Where one turn sends some rows of the set: a few examples, then the rows asked
Q896: [ 10 -15   1  23  -9 -23 -14  22 -16  -6  25  -4   4  -9   5  -6  27  -7
 -32  10 -43]
Q412: [ -2 -21  -8  14  -2  -9 -17 -16  20  -2  33   1 -26 -27 -19  -3  24 -11
 -26  41   2]
Q340: [ 14 -20 -14  19  -5   5  -1 -23  10  -1  41  13 -17 -20  -7  -6  31 -10
 -31  39   4]
Q85: [-16 -16  13 -13 -18   1 -26  21  25   2  22  13  11 -35 -18 -15  41  25
 -10   5 -26]
Q763: [ 25  19  -4   6 -12  12   9  13   0   8  34  27   7 -14 -26  -1  45   7
 -11 -10  14]
Q488: [  0 -29 -13  18  -9   3  28  -6 -11  25  35  13  13 -28   8  -9  36  31
 -13   3 -19]
Q345: [-13 -27   1   5  17  10  -5   6  38  -2  -6   7 -10 -26 -29 -22  33  -4
   4  -8 -16]
Q828: [ 32 -16  16  19 -27  -4 -18  29  19 -11  37  12   5 -27   7  -4  31 -16
 -14  13 -26]
Q894: [  4 -23 -22   5 -27  -5   2  23   6 -12  43 -12   6 -12   9  10  18   5
   5   4 -14]
Q242: [ 20   7 -17  18  23 -33   2  -3  19  16  20  27  -1 -10   6 -13  47 -10
 -15  11 -32]
Q99: [ 18   0  -4  14 -26  -5  12   9  -6  -5  20   3   1  -1   1  17   5 -13
 -12  26 -23]
Q978: [  4 -39 -18  16  -1  -3  29   3  -7  30  18  -9   3 -32   4 -10  36  25
   0  13 -27]
Q671: [ 31   6   3   9  -8  27   9  25  -6  11  23   9  -6 -20 -29   5  47   3
  -1   8  17]
Q100: [  4 -34 -14  23   1 -10  26  -3  -4  42  19   0   2 -27   7  -2  29  26
  -7  10 -23]
Q487: [-23 -31  -5  37  -7   9  16  15   7  23   0  10  -6 -25 -35 -26  33  10
  -3  -3 -10]
Q502: [ -9 -24  -6  27  31  12   0  12  23  17 -12  17 -18 -12 -12 -15  46 -12
   2  10 -19]
Q151: [ 37 -16 -12   9 -25  -3 -11  33  14  15  21   2  11   4  12  11  38   3
 -11  -6 -17]
Q25: [  7 -21 -14  12 -12  -4  -9 -11  24  -3  25  -4 -23 -22 -23  -9  24 -16
 -20  50  -4]
Q513: [ 18  20  -1  18  20 -33   0  15  19  25  10  27  -4 -14  -8  -3  42 -10
  -4  10 -28]
Q724: [ -5  -7   2 -16 -13 -10 -24  -1  33  -5  31  25  13 -26 -11 -17  39  16
 -21  -2 -21]
Q547: [-17 -31  -3  41   2  23   5  11  18  14   5  20 -21 -23 -25 -18  34  -9
  -4  25  -1]
Q214: [  2  -9   1  16  -1  13  14  14  22  13 -10  10  -6 -18 -49 -19  32  -4
   1 -14  -3]
Q640: [ 28   7   3  14  -7  19   9  17  -2  13  33  14 -10 -26 -29  10  39   3
  -2   1  25]
Q48: [ 14  17 -10  18  15 -33  -2  22  16  23   6  18  -2  -8 -13 -13  49 -13
  -4  14 -35]
Q623: [-14 -18  13 -14 -12  -5 -27  12  23   8  25  15  11 -34 -15 -11  37  30
 -18  -6 -19]

Q894 moves to Q896
Q48 moves to Q671
Q724 moves to Q488
Where do these go?
Q100 moves to Q513
Q345 moves to Q487

Where one turn sends some rows of the set: a few examples, then the rows asked
Q779: [-14  15  20  27  -1  -9   1  17   7   0   3 -10  -4  29 -11  -5   0 -16
 -38]
Q611: [-18   2  17 -22  -8   9  -9 -10  -1 -11  10   9 -28  -4  34 -10 -11   7
 -10]
Q458: [-29  19   8 -28  20  -9   4  -3  16  24   9 -12  16  -2  21  -5  -6  -7
  16]
Q147: [ 15   2 -20 -13 -10  11   6 -12 -13  -8  -7 -12   1 -21 -11 -11   8  -4
 -13]
Q158: [-27  18   4 -26  17  -3   4  -3  20  28  10  -9  10   1  25  -5  -7  -4
  13]
Q856: [  7  19  18  -2  16 -19  -2  47  20 -25  17 -15  -3  -9  10  -6  10  -4
 -18]
Q947: [-33   8  33 -24  14 -19  -9  -5 -12 -29   4  -5   2 -15  15  -8 -18  -5
  -3]
Q768: [ 24  13  13  -6  -2 -11   1  38  12 -19  21 -11 -13  -8  16  -6  24   0
  -8]
Q172: [  8   7  24  16 -19 -14   5   4 -18  -3   7 -12   0  21 -14  -4  23 -16
 -11]
Q920: [ 19  13   6  37  10 -19   1 -14   6  16   9  -3  -2  -6  24 -15 -15 -16
   5]
Q446: [-22  17   4 -29  11  -2   5  -6  14  28  11  -8   9  -1  25  -5  -1  -3
  19]
Q785: [ 15   8   1 -10   6 -32   2  -2 -28 -34  10 -14  15   4  22 -13  -3 -12
   2]
Q873: [-29  17  18   3   3   7   1 -16   4  -6   5  -6  16 -20 -10  -4  40 -13
  -4]
Q422: [-25  16  10   6  -5  20   0 -17  11   2   8   1   3 -15  -1  -4  40  -9
  -9]
Q112: [ 16  16  20  -6   8 -22   0  41   8 -27  18 -16   0 -13   8  -6  21  -4
  -6]
Q805: [-41  21  18   8  13   8  -1  -8  16  -6   3  -6  16 -18 -10  -4  29 -15
 -17]
Q485: [ 11  16  12  39  21 -28   1  -9   6   9   5  -7   8  -9  17 -14 -20 -20
   3]
Q507: [-39   9  23 -17  14  -2 -11   1   9 -19   5   3 -15  -5  26  -9 -28   1
 -22]
Q290: [ 23   5 -15  -6  -9  -9   2  -4 -14 -18  15  -1 -10  13  38 -14  -1  -2
  -8]
Q104: [  0  13 -16   3  13  -7  -1  10   8 -18  11  -1  -9  21  38 -13 -24  -4
 -32]
Q846: [-14   2  28 -29  -7  -8  -7 -15 -20 -22  10   1 -11 -14  23  -9  -2   1
   9]
Q84: [ 11  15   7  40  17 -21   0  -9  12  14   7  -4  -1  -5  22 -15 -22 -17
  -1]
Q934: [ -8  16  -1   0  28 -32  -1  13  -6 -34   5 -14  17  10  21 -13 -26 -14
 -23]
Q955: [-13  12 -17  -3  18   4   2   4   6 -14 -14 -17  10 -17 -18 -10 -17  -9
 -36]
Q636: [-37  19   9  11   6  21  -1 -10  23   1   6   1   3 -12  -1  -4  29 -10
 -22]
Q354: [ 18  13  11  36  13 -26   1 -14   0  11   7  -6   5  -9  19 -14 -13 -19
  10]
Q573: [ 13  16  10  -1   6  -7  -1  44  25 -18  19 -10 -15  -5  18  -6  14   1
 -20]
Q382: [  1   7 -10 -11   8  -6   4  -5 -14 -19 -13 -21  19 -26 -23 -11  -2 -11
 -16]
Q182: [  2   7 -27  -4  -1  22   4  -3   8  -3  -9  -8  -8 -13  -4 -11  -7  -1
 -35]
Q715: [-10  14  30  21  -1 -25   2  12 -10  -9   2 -18  11  20 -21  -4   8 -21
 -20]
Q397: [-23  16   8 -30  14  -8   5  -6  10  24  10 -12  15  -4  21  -5  -1  -6
  23]
Q67: [  3  10  15  22 -21   0   3   8   0   6   9  -5 -15  31  -3  -5  15 -11
 -27]

Q768 moves to Q573
Q485 moves to Q354
Q507 moves to Q947
Where do these go?
Q422 moves to Q636
Q785 moves to Q290
Q172 moves to Q67
Q458 moves to Q397
Q382 moves to Q147

